Each row is where one point has got to under a steady rotation. How many ticks took it there?
The counts run from 0 to 889.
[  2  35   5 -40  26  25  33  20  -4  20 -25   4  37  -8  23   2  -9  30
   4  22   9   1 -19  -1  -7  20  10  19   0   7  44   5  11   8  21 -28
  12  43 -45]
343
[ -4  38  13 -18  10  30   4  29  10  16 -11  10  44  10  22  -7   6  12
 -17   8  23  14  -8   0 -11   7  -1  15  10 -25  25   2   5 -29  24 -34
  11  64 -47]
779
[ 14  -5  -5 -43   4  41  20  21   9  -9   1 -16  16  -9 -32 -11 -16  -7
   6  39   6 -12 -34 -18  -2   7  -6  33   2   2  59 -19 -21  -2  20  -7
  30  36 -33]
397
[-17  -2  13   9   0  16   8  13  27 -14 -31 -20  19 -11  21 -35 -33  -4
 -10  17  15  14 -52  15   3   2 -22  55   3 -29  27  15 -27  -3  15 -39
  45  14 -21]
139
[-15  24  18  29  32  20   6   0  20 -43   6 -36  11   2   3  -9 -33 -19
   6  13  -7  13 -20 -43  29   5  -2  43   7   1  20  14 -18  26  30 -11
  41 -21 -34]
380
[-13  28  24  16  40  11  10  30 -15  -3 -12   1  11  18 -31  13   4  17
  11   8 -15  36 -21 -10   7  16 -18  42  -5 -12  12 -41  -4  -1 -12 -24
  43 -22 -40]
110
[-18  39  25  -4   8  23   9   8  23  -6 -14  -3  31  29   6 -26  -6 -25
 -21  -6  -4  28   1 -11   7 -13  -7  -2  15 -54 -16 -10 -20 -10  15 -41
   6  28 -57]
845
[ 18  43  38  -7  37  35   2  25   9 -12  -2 -11  15  35 -43  12   7  -5
 -17   4 -16  34   8 -22  18 -18   0   7  11 -20   0 -35 -11  20  31 -30
   8  15 -43]
130
[-24 -11  -5  15  15  14  36  29 -28   8 -40  -6  20 -19 -10   1 -23   2
   0  60  -4  17 -32  -2  23 -14 -21  35  -9 -24   3 -38  17  -4  30 -27
  20  15 -23]
850
[-14 -20   8 -34  15  28  43  25 -25   1 -29  23   8 -17  18  -2  -6 -28
  -5  59   0  15 -34 -18  11   5  -2  35  -3 -19  24 -18  -6 -18  16 -22
  18  10 -48]
6
[ 11  -9  32  -2   8  24 -19  14  46   1 -36 -38   3  16  -5  13 -12  25
   0   4  30   0  -5  13  13   7 -27  59  34  -7  19   0  -9  -5   3 -15
  28  17 -48]
573
[-16   5  -4 -15  14  34  37   9  -9  -5 -18 -10   4 -28  35  -9 -14 -42
   6  50   9 -19 -30 -26  -2   2 -17  27   3 -27  13   3  -4 -11  31 -15
  -1  27 -50]
765
[-27  14 -10   9  -6  11  -6  36  16   1 -17  -4  42  14 -12 -17 -11 -11
   5   8   5  -4  -8 -14   4  13  -7   1   9 -40   0 -43  -8 -37  14 -20
  27  39 -67]
523
[ -3  34  29  19   8  14 -22  34  42  -1 -20  24  44  49  -4  -9   3   7
 -14   6  19  33   1   9  11 -19 -22  24  -6 -33  -1 -12   7 -19  23  -6
  32  35 -34]
65
[ -8  41  12  26  21  26  17  23 -11   7  -8 -22  16   4  -2  24  27 -11
  22  22  22 -10 -23 -22  -6  -5 -38  25  14 -36 -10 -22  17 -13  10 -21
 -13  23 -56]
458
[ 15  21 -10   1   7   6  10   4  28  16 -14 -20  53  22 -36  -3 -40  36
  11  16   6 -28   3 -25  31 -15 -14  15  20  19   8 -17   7  18   6  -5
   6  41 -56]
15
[ 11  14  36 -34  14  11  25 -11  19  24 -36  31  39  28  18   0  -5  21
 -21  21  11  16   7  -7  14  -4  -9  24  24 -18  -8  -2   5   5 -20 -23
 -11  17 -64]
235
[ -3  32  20  27  29  26  28  19  -5   0 -17 -29  -2   0  -7  21  14 -11
  22  34   8 -13 -40  -6  -4  -9 -45  28   3 -33 -16 -25  11  13  10 -15
 -10  19 -40]
459
[  4  40  13  -8  41  17  26  20  10   5 -32  -1  33   5  17   5 -30  38
   6  33  -2  12 -24  25   4  -1 -16  37 -23   7  30   1  15  28  16 -17
  27  36 -13]
191
[-18  16  -1  35   5   3  25  27  -5 -18   1  22  31  12  -6 -21  -6 -24
   8  51  11  11 -52 -32   9 -12 -36  41 -29 -26   8  -4   5  -5  13   7
  26  15 -17]
784
[-32   2   7  33  20  13  10  42 -20  16 -32   3  38   0   0   3  -3 -12
 -11  39   8  45 -16  -6  13 -23 -24  29  -3 -35 -20 -25  15 -16  26 -34
  17  11 -30]
696
[-19  11   0   4  10  24   9  25  -4  30 -36 -43  40  -4  11  27  -7  24
  30  15  31  -6  -9  -4   8  -1 -12  41  24   1   6   0  27  12  26 -19
  16  18 -66]
35
[ -2  -3  20   0  24  25   4  13  36 -27 -17 -20   2   1 -16 -20 -39   6
  -4  29  -1   3 -33   4  14  11 -18  57  -4  -6  50  -1 -34  10   9 -13
  55   3 -19]
702
[-12 -27  18 -36  14  27  20  19  -3 -13 -26  15   6 -11  12  -3 -17 -30
 -17  43   4  32 -12 -16   6   1  10  46   8  -9  33  -2 -13 -16  32 -16
  36  -3 -39]
160
[-13 -27  10  -6   9  22   9  19   2  12 -47  -8   7 -18  15  -9 -33 -16
 -35  54   4  12 -11  10  23 -16 -15  33  29 -28  10 -12  -4 -15  28 -41
   6  22 -30]
441
[ -5  15   7  -3  37   1  36  -6  -9   0 -28   1  20   6 -22   1 -47  27
   3  33 -31  12  -4 -20  30   9   5  35   1  10  22 -30  -7  41  -4 -17
  32 -16 -38]
211
[  8  15 -14 -16   5  11  21   9   8  -3   8  -2  58  23 -33  -4 -24   5
  24  11   8  -6 -24 -51  15  -3   3  19   1  24  38  -1  -3  33   9   5
  37  13 -56]
296
[ -1   5  18  13  21  15 -20  29  41  -5 -31 -29  17  27 -12  19 -18  13
  22   8  22  11   6   0  17   2 -12  53   5  10   9 -10   5  15  19  13
  55 -11 -53]
164
[-13  15  24 -12  17  12  23  33 -27   6  -9  24  28  20 -14  14  29 -13
  15  17   6  37 -26 -26  -4  11   2  38  -8 -10  12 -21   2  -8  -4 -11
  32 -19 -59]
262
[  0  38  -4 -16   4   5  51  -3   3  -2   2  21  61   5  -1 -33 -31  15
   3  27   2  -7 -29 -37   8  -7  -7  13  -8  -2  37  14  -1  24   6 -21
   2  46 -41]
732
[-20  -1  14  -5 -10   8  18  -5  11  17 -34  -7  53  33   9  -6 -17 -10
   7   5  26  13  -2 -30  19 -18 -14  28  32 -13 -25  11   2  20  -4 -19
   9  -2 -77]
490
[  2 -33  20 -18  23  20  -4  17  24  -8 -47   6   1   7  -1   1 -32 -11
 -33  47  -4  10  10   3  28 -10   0  45  15 -15  13 -25  -7 -17  29 -10
  30   5 -36]
723
[ 22   1  25  16  18  17   9 -11  35 -12  -6 -24  -6  -2 -22  -2 -23   3
 -14  41   1 -25 -12 -26  39 -10 -38  38  43 -20  17 -13  -8 -15  -1 -23
  -7  29 -36]
506
[ 22  36  27 -27  12   7  17  -8  42 -16   3  46  47  44 -13 -30 -13  13
 -23  12   0   6   2 -27  12   1  -1  16   0  -8  34  -2 -17  -5  -8  -8
  19  33 -44]
604
[ -8  27   7 -19  10   8  44   3  15   1 -25  28  55  13  26 -35 -38  11
   3  34  10  11 -30  -2   0   3  -8  33 -23 -10  28  20  -3  25  -2 -12
  33  33 -26]
39
